Rotation paths and how fast each direction turns (degrees each step)
Each turn is a multiple of 5 degrees from 10 to 175, or 0.
Each row of a path follows its step; steps can be skipped.
path 1
step 0: -20 22 -22 5 -25 32 13 -32 25 -14 -3 23 -9 -20 2 3 -14 -21 10 8 0 14 -9 -13 15 -3 3 6 24 -21 -23 -25 9 -4 -38 8 -6 36 -6 -24 11 -27 14 9 -2 0 -24 -36
step 1: -6 27 12 9 -29 17 14 19 -3 -5 -14 -1 -12 23 20 -9 -8 7 1 -2 -14 7 26 -17 47 -22 16 -31 -11 28 -36 -7 1 5 35 -14 10 1 -11 -20 -12 -8 6 -23 17 -35 -14 -19
step 2: 5 -15 28 -9 -32 32 -51 -5 -9 -29 27 5 16 6 18 0 -14 -34 11 -3 -21 -20 22 10 -14 -23 38 -4 3 -1 10 23 6 -16 11 -7 23 5 13 -4 -8 2 -1 9 19 -13 4 21
step 3: 11 15 -22 -18 4 26 -9 -20 -14 -26 -15 5 13 -21 19 14 -43 -29 -9 -24 16 -2 -31 -17 -24 -21 4 -4 12 -11 5 -13 -38 11 -7 -21 5 25 -1 -25 0 3 -16 12 -1 19 -14 -31
step 4: -45 23 -39 13 -38 -2 15 -2 -8 5 -1 -16 -10 -18 17 28 6 4 -2 16 7 16 -5 -10 20 -23 20 -15 -15 -21 -5 -8 14 3 33 -13 -14 -10 0 -8 -19 20 -25 8 11 -23 -20 -34
step 5: -11 14 -8 -5 -51 32 -4 -9 0 10 36 6 12 -22 2 -19 5 -17 17 8 -16 -13 51 7 23 -11 9 0 20 -8 -11 3 19 -21 -26 22 23 9 -2 -24 29 -3 -3 -3 16 -12 -8 -9
step 6: 8 18 26 -25 -22 23 -7 -1 -13 -35 -31 2 4 7 10 -27 -53 -19 22 -25 6 4 -16 -10 12 -11 -3 -25 7 3 -21 -2 -10 -11 2 -2 6 8 -33 -27 -4 2 33 -21 -3 -15 1 -13
step 7: -4 7 17 8 -24 8 -50 -13 19 -20 7 -2 -25 4 35 28 -6 -9 -8 0 -12 26 -21 -10 -15 -20 30 -17 -16 -28 -12 5 13 18 35 -21 9 17 3 5 -21 -17 -11 12 12 -20 -20 -7
step 8: -1 -7 -42 17 -14 31 -5 14 -7 -19 12 12 15 -36 31 18 -8 -16 -23 15 4 -16 38 -14 5 -30 21 13 16 16 4 4 -23 3 -7 -9 18 26 -3 -8 12 -16 -28 7 21 16 -16 -18
step 9: -45 9 -23 -9 -20 34 30 -1 -22 -26 -17 11 12 0 -14 -5 -14 -38 26 4 9 -12 -10 -6 18 -11 16 -19 7 8 -1 -11 4 -21 -1 -15 -10 -17 16 -29 -21 31 11 8 4 -25 4 -27
Speeds:
8 -10 -2 4 -1 7 -4 14 -6 0 -3 1 -2 -6 -8 3 -9 -8 0 -3 -3 -1 0 7 -1 4 -1 2 6 -2 1 -3 3 -13 -9 2 -2 4 -2 -3 0 4 1 6 5 -1 19 -2 -> 115
13 0 -1 10 -6 -4 2 3 3 7 -7 -3 -1 -1 -5 7 1 3 -1 4 1 5 -2 -7 1 -3 -2 9 -9 -10 -5 3 -6 6 7 12 1 10 11 -9 -7 2 8 2 2 -4 -1 -5 -> 110
-9 5 0 1 -2 2 -7 7 -2 -10 -11 -2 -3 -5 -10 -1 2 4 -4 -5 -1 0 -7 7 0 6 2 0 -8 11 6 5 2 -2 12 9 -7 -10 1 -5 -6 0 -6 -9 -2 -7 -2 -6 -> 140
-1 10 7 4 7 3 -1 -3 -1 13 -3 -10 -9 -2 12 5 5 -6 -6 -2 3 9 4 -2 4 2 -5 -1 -5 0 -1 7 9 -4 3 -12 3 -6 5 3 -3 0 -4 -2 4 -8 12 -2 -> 125
-3 -5 6 -5 12 -6 5 6 8 9 7 -1 -5 -3 3 5 -2 2 1 -5 9 -7 1 7 4 13 9 1 0 2 -1 4 -6 8 4 7 -11 0 4 2 8 -1 7 4 -8 1 8 2 -> 0
1 7 3 -7 8 3 5 -8 -5 -11 -5 7 2 -8 5 -4 0 -1 2 4 0 -4 -3 8 -12 -8 -5 2 -2 -5 -5 3 10 10 -4 1 -3 -1 6 -8 -1 5 12 -2 -7 0 10 1 -> 110
-4 -8 5 3 -4 -11 2 -7 -1 -3 2 -2 -2 -2 -7 7 -2 -6 5 11 0 -6 -5 -4 -3 1 12 1 2 -9 1 1 9 -10 4 -5 -4 -8 3 8 -6 0 8 1 -2 -12 -4 5 -> 145
